One turn sends every row of this set to another row. A few are shown first. Where does it send the rows asked after them?
Fered: [ -6 -14 -22  -9  22   3 -27 -19 -10  17 -22  -7  11   7  -4  -8 -20  -1
  16 -31 -20  30  -1  31  -6   4  10   4]
lus: [-37 -35  11   9  14  17 -25 -33   0   2  14  -5   6 -14  -6   6  20  17
 -14  -4  16   5  18  35  10  -3 -13  20]
gamo: [  9 -11  24 -11 -12   8  -4 -23  -3  15  26  28   3  22   3  -5 -16  -9
 -22  11 -13  -9  32 -13  -4  31  18 -15]
bafe: [-35 -17   1  -7   2   0 -40 -44  -4   8  -8   7  -3   0 -18   2 -23   3
  -2 -23   2  30   1  33   1  -1  20   9]
zov: [ 22  10 -15  15   6 -17 -26 -22 -24  -8 -27   2   9 -23  -2 -26   6   4
 -22  26  -9 -18  44  -9  18 -19  -3  13]
patum: [  5 -45 -11 -37  24  -1 -32 -25 -24  13  -8  25  33  23  -1  11  -5 -11
   2   6 -29  27  28  27  27  19  22  -1]
Mazo: [ 28 -12 -16   1  10 -21 -27 -28  -6   0 -25  11  30 -25 -12  -3  19 -11
 -12  33   1 -16  24 -20  25 -24 -19  25]
dipu: [ 15  -6 -13 -15  -8   4   0   1  -9  -4  -1   4  24 -23  -9  18 -15  -5
   8  -1 -10 -39  26  29  18  28 -15  -2]
tidin: [ 13   9   3 -32   9   2 -19 -54 -42  -3   5   9  13 -30 -36  -2 -21  -8
  13  11 -22  -6  45   9   1  27  -3 -11]
fur: [  0 -50  10   6   7  17 -13 -27 -18  18  22  15  17  -2 -11  -5  21  12
 -18  25 -23  -6  44  22  -1 -51   0   7]
sav: [ 16 -28   2 -21  12  -8 -10 -21 -26  23   6  -4  19  34 -22 -12  -5 -15
  23  -1 -23   8  -4 -13 -29   5  18   9]
fabav: [-14 -39  17  -9  10   5 -18 -51 -10  19  24   8   1 -23 -17 -11  19  11
  -5  19   6   5  14   4 -28 -24 -21   2]
ledu: [  2  -3 -19  -7  16  28 -19   8  -5  11 -25  -2  17   5  11 -14 -25  -6
  -9 -12 -31  18  16   9  -8  20   5   5]
Zote: [  3 -13  -2 -34   4   2 -27 -27 -38  -2 -12   7  27 -40 -53  -5 -12 -11
   6  19 -25  -6  14 -12 -23 -11 -10  11]
tulot: [ -8 -24  21 -21  12   6 -25 -36 -16   5   9  38  24   8  -7  26 -13  -3
 -25   2 -12  27  36  25  39  16  24  -8]
Tagis: [ 12   7  -6  14   8 -29 -45 -51 -22 -12 -23   0   9 -17 -26 -24  17   6
  -1  -2   2   5  30   0  31 -22   1  11]
Zalu: [  2 -33 -23 -16 -17   6 -34   3 -28   1 -10   9  19  -9 -30 -13  -3  -5
   0  23 -41 -43  47  14   4  -8  23   8]
Lok: [ 13 -18  11 -34   6  -3 -10 -20 -30   5  10   8  12  35   0 -19 -15  -7
   1   6 -19   8  12  -8 -13  39  16  -7]
kikur: [ -3 -14  22 -10   9  23 -13 -61  -7  10  37   0  -3  -5  -3 -12  -2 -12
 -33  14  -7 -12  39   2 -12   1 -25  -3]
kur: [ -5 -27  -9  -9 -13  -1 -54 -31 -24  -4   3   8  18   2 -51 -12   9  -5
  20 -10 -33 -18  47  25  25  10  28  -6]
dovor: [  3 -42   1  -1  26   7  -6  -4 -13  36  -5  25  32  -7 -19  31  -8 -13
 -10  19 -27   3  21   5  -2 -33  24  25]
folab: [ 16 -41 -15 -17  31  19 -23  -3 -16  26 -13  16  46  21  -8  11  -2 -24
   1  17 -44  15  27   2   8   0  19  18]
ralu: [ 22   6  -7   8 -10 -26 -18 -35 -15 -15  -6   0   8   6   0 -16  14   2
  -4  30   9 -31  43  -3  33  11   1  14]
nege: [ -8   4  -7  16   5  33  -8  -1   7  24  -9   8   4  -7   4   2 -32  -4
 -15  11 -22   0  30   3 -22  -3  16  17]
dulok: [ -8 -18   2  14  -1  36  -2 -28   9   8  19  -6  13  -3   8   8  -2   6
 -22  12  -5 -15  35  35   0 -23 -23  24]
gavi: [ 24  -1  -7  -3  12 -29 -35 -59 -11  -5 -10  16  22 -16  -9  -2  18  -5
  -4  16  10  -5  40   0  48   6 -12   3]
finem: [ 13 -13  -5  11  -7 -31 -33 -36 -11 -10 -12  -4  19   4 -27 -16  28   0
   6  17  11 -17  13 -14  20 -20  -1  33]
rer: [  2 -22  -8 -12  -7   4 -26  -8  -4  -9  -5   0  38 -22 -47  17   9  -6
  20 -25  -3 -16  -6  17  21  10 -13  12]
Kevim: [-20 -44  22   1  17  13 -31 -43 -23   1  29  10   6   3 -11  -5  26   1
 -41   3 -15  -3  53  23  22  -8   6  -2]
Sefo: [-11 -47  12 -15   1 -24 -16 -30 -11  31  12  16   4  11 -31   3   1 -12
   7  -5  -3  -1 -13  -6 -23 -21  22   7]

patum goes to Lok
ralu goes to zov
tidin goes to dipu
Now find these:
fur goes to fabav
nege goes to dovor

One turn sends every row of this set to another row. A few are shown first. Where does it send the rows asked after them?
sulu: [ 14  11  -8 -33  47  -9 -12   0  38  29   9  36  10 -21   1]
fised: [ -9  35 -62 -23  11   7 -18 -13  34  18   5  20  28  -5  28]
dinum: [-19   7 -16 -10  16  -3 -27  -8  23  20  -2  49  42  30  -8]
Kovo: [-20  -6 -26   0  26 -44 -16 -14  37 -24  -1  34   0   4  -9]
donal: [ 15  34 -32   6  34   1 -29 -27  33  -3  -5  62 -26 -15   9]
femo: [-11  36 -70 -23  18   6  -3 -13  33  21  10  29  34   2  23]
gafa: [ -1   0 -28  -6  42 -50   1  -9  40 -23  11  39   0  15  -2]
nemuk: [-39  19 -34 -24  32   3  -7   0  36   4 -18  14 -26 -10  17]
Fomu: [ -7  -6 -20   2  27 -52 -18 -17  37 -15  -5  35   7   7  -4]
siges: [ -8  15 -24  -5  38 -34   0 -16  29  38 -34  52   2  19  17]
tado: [  2  36 -60 -24  19   1  -4 -15  36  26  10  32  38   1  26]
nezig: [  3  -1 -20 -13  28 -45 -26  -5  42 -26   8  24  -7   4  10]
Zup: [-18  25 -35 -17  56  -8  27   2  34  16 -12  42 -17  15  20]
Degiz: [ -4  -2 -22 -11  40 -41  -4  -6  40 -24  18  36   3   2  -9]
vono: [-12  23 -33 -32  41  14  -2  13  31   1  24  39  17  28   3]
dib: [  6  22 -25 -34  44   2  -7  11  30  11  22  46  24  38  11]
mal: [  9  35 -38   8  37   5 -24 -25  33  -5  -5  61 -29 -13  11]
zupa: [  3  30 -36  15  29   2 -29 -28  31  -1 -10  63 -27 -15   7]
Raf: [-12  35 -63 -17  13  -1  -8 -20  31  27  -2  31  37   9  24]
zuris: [ -6  32 -61 -17   7   2 -16 -21  33  29   3  29  42  -2  18]
rin: [  0  36 -65 -23  12  -1 -14 -15  35  24  -3  24  35   6  33]
Ranid: [ 11  30 -35  13  37   3 -21 -27  31  -3  -5  70 -22  -8   4]
boga: [ 16  18  -9 -27  30 -30 -30  -6  39  34 -20  29  -3   1  32]
rul: [-30   2 -15 -14  25   2 -13 -13  35  24  -7  29   7 -30 -14]
Lib: [-15  23 -26 -25  13  -2 -38   8  32   2 -12  26   6  45  29]
Dekat: [  9  29 -32  12  31  -1 -32 -27  31   3 -12  65 -24 -14   8]
ful: [-36  10 -27  -8  15   1 -10  -8  23  15 -11  48  31  39  -8]
mavu: [ -6   4 -28  -9  30 -42 -17  -4  42 -29   4  28 -15  12  12]
fak: [-18  14 -21 -31  12   8 -46   8  31   2  -2  19  10  26  18]
fulo: [ 10  30 -33   9  37   6 -22 -27  32  -1  -2  69 -21 -17   2]

zuris goes to fised
sulu goes to rul
zupa goes to mal
Now find these:
Degiz goes to Kovo
vono goes to ful

